In the rows, 128 means zero.
A: several groups of rows, each row roughly a mix of its group's hidden directions; some rows fit no group:
A (108 x 11):
[[136  98 102 106 109 134 133 113  89  79  75]
 [115 157 170 128 141 122 126 125 165 190  92]
 [148 133  85 113 151  84 113 102 148  95  81]
 [129 162  97  86  99 101 116  87 124 116  82]
 [132 103 178 137 171 176 111 159 104 135 144]
 [131 122  93 126  79 100 134  72 132 129  85]
 [116 114 130 146 124 158 180 181 145 175 134]
 [134  95 136 163 129 105  94  97 138 104 190]
 [126 182 148  99 115 111  97  86 138 167 104]
 [132 110 139 131 166 128 131 130  88  59  94]
 [122 121  64 118  89 105 117 100 174 132 116]
 [120 174 108 117  65 122 132 131 104 154  88]
 [125 103 172 148 119 173 140 176 110 139 167]
 [133 139 127  88 119  95 109 105 133 151  57]
 [124 145  96  84 117  89 110 104 151 126  73]
 [110 167 156 107  70 157 126 134  96 159 139]
 [125 198 108 112 120 108 105 106 126 162  91]
 [132 144  75 149 111  81 107  98 127 115  83]
 [115 174 119 113  85 135 132 133  93 151  71]
 [151  70 103 149 175 115 145 147 136  91 139]
 [141 155 110 145 147  86  67  86 112 117 129]
 [129 107 152 176 180 123 109 145 150 144 173]
 [122 133 137 110 100 167 183 175 113 156 148]
 [133 177 100 104 116  91 114  94 116 140  77]
 [135  91 112 181 105 157 135 130 134 133 188]
 [113 138 144 129 112 162 168 172 149 187 137]
 [122 153 145 128 153 156 126 154 172 191 102]
 [121 169 131 137 105 139 100 125 180 185 144]
 [135 112  81 116 127  82 128  91 140  80  98]
 [116 171 150  71 140 101 154 123 126 123  81]
 [139 163 124 145 154  80  92 101 111 150  83]
 [ 82 143 155 125 114 178 141 106  98 118 172]
 [145 121  69 114 156 100 139 112 154  81 103]
 [128 138 109  91 107  92 146 104 130 132  57]
 [119  88 165 140 116 138 148 138  70 104 168]
 [104 146 162 113 121 162 156 169 161 177 122]
 [121 179 147 111  79 134 114 133 117 178  97]
 [128  73 152 125 116 155 141 153 114  82 172]
 [104 132 140 116 136 180 170 173 111  89 145]
 [123 102 141 160 149  99  81 102 178 139 158]
 [126  88 137 144 154 166 169 179 132 142 158]
 [106 148 114  85 113 133 160 141 188 166 136]
 [121 168 128 141 120 183 163 162 117 172 119]
 [136 134 171 161 168 135  84 152 135 172 147]
 [125  88 122 144 181 153 160 146 154  82 134]
 [150 114 174  84 127 135 162 176  99 141 111]
 [125 147  91 120  92 155 134 121  87 100 184]
 [114 129 133  86 113 117 171 143 147 151  63]
 [122 155 133 110  80 115  96  87  80  98 135]
 [114 172 126 127 129 133  86 147 164 184 156]
 [116 139 159 168 125 147 164 140 155 164 181]
 [139  90 140 103 183 101 146 164 162 103 127]
 [134 122 156 142 143 172 134 158  71 102 167]
 [128 152  83 118  95 121 147  87 145 149  75]
 [133 103 177 160 151 163 136 172 131 160 155]
 [133 117 144 104 112 143 141 164  98 109 201]
 [129 140  92 144 137  95 135 119 199 158 105]
 [116 173 123  79  88 143 103 112 118 111  85]
 [147  94 100 130 183 103 145 124 176  98 129]
 [139 131  92 126 147  83  97  73 138  90 112]
 [119 118 169 163 103 161  73 129 133 150 162]
 [118 137 121  93  85 152 172 114  84 100  99]
 [138 105 134 100 103 113 128 126 162 188  78]
 [123 176 142 108  90 131 125 137 110 172  75]
 [133  81 104 135 170 129 164 129 155  78 147]
 [135 143 132 115 137  95  86  80  99  89  90]
 [120 140 158 125 142 177 130 184 116 148 174]
 [124  86  93 143 135 150 139 142 115  56 135]
 [123 144 159 134 107 162 151 175 103 183 145]
 [114  95 112 133  97 177 170 165 154 130 156]
 [137 184 106  89 102  88 111 106  98 143 122]
 [115 183 144 113 100 154 112 132 147 186 110]
 [113 159 155 127 137  86 167 105 175 154  99]
 [100 177 150 130  85 168 132 149 105 157 152]
 [145 145 136 106 127  97  78  87  98  91  97]
 [130 140 110  79 111 114 113 106  94 106  66]
 [129 167 136 116 119 119 117 132 117 165  51]
 [123  97 137 147 183 135 130 149 166 107 180]
 [141 136 110 104 118  89 104  81 100 113  74]
 [118 122 152 131 141 131 169 149 189 176 150]
 [119 167 106 108 108 142 175 137 147 179  95]
 [134 131 150  98 103 110 132 111 136 182  66]
 [140 122 108 119 147 100  96  83 108  64 118]
 [150 113 120 148 190  99 140 140  93  92 155]
 [133 138 104 100 121 120 147 127  75  91  69]
 [122  78 172 164 157 138 101 147 148 116 162]
 [123  86 145 151 175  99 106 126 181 128 154]
 [148  97 117 162 149 132  98 116  79  74 138]
 [107 169 148 111 105 162 143 159 140 182 101]
 [152 113 111 135 174  81 110 108 181 113 110]
 [122 131 158 131 132 133 148 149 188 189 148]
 [131 146 103  98 111 152 112 106 104  56 116]
 [125 107 133 118 120 178 171 172 113 113 174]
 [119 159 134 137 125  84 152 101 183 167 152]
 [149 108 135 172 176 106 112 130 133 108 185]
 [126 148  80 131  70 105 162 143 118 145  94]
 [121 188 126 119 112 114 108 117 124 184  87]
 [127 128 136 100  77 143 179 173 100 146 138]
 [119 132 171 141 117 153 141 178 120 186 153]
 [145  85 101 148 166 113 144 118 134  82 173]
 [145  81 133  84 120 106 189 140 151 131 115]
 [140 148 115 117 109 125  95  94  79  79  92]
 [124 162 132  92  96 110 127 121 101 146  60]
 [116 162  91 121  97  98 103  83 154 145  91]
 [142 143 121 140 143  86  84 130 109  88  73]
 [115 130 151 134 117 166 142 169 161 186 156]
 [113 135 143 121  97 162 176 174 129 176 139]
 [118 163 154 108 106 108 102 127 117 168  66]]

which group is each row in? (one row of each group first):
[145 123  96 115 146 114  80 114  83  74 121]  X
[135 111  84 123  90 105 133  67 149 118  96]  C
[135  89 124 146 169  96 116  92 145  78 153]  T

[142 121  65 126 103 103 117  93 119  91 165]  X
[124 160 124  89  88 125 118 122 146 194 107]  X
[124 119 150 148 148 117 161 158 171 187 102]  T
[144  78  96 144 138 104 130  87 142  79 151]  C
[107 143  91 156 120 115 103  77 170 114 163]  T
[145  94 116 193 131 135  78 119 132 143 155]  X
[135  82 108 143 169 133 146 125 148  70 158]  C
[130 119 113  81  96 117 165 104 101 100  79]  X
[125  86 154 144 162 155 167 168 145 144 163]  T
[151 113  88 142 177  80 152 102 123 100 111]  C
[135 134 174 119 185 153  94 137 119 144  86]  T
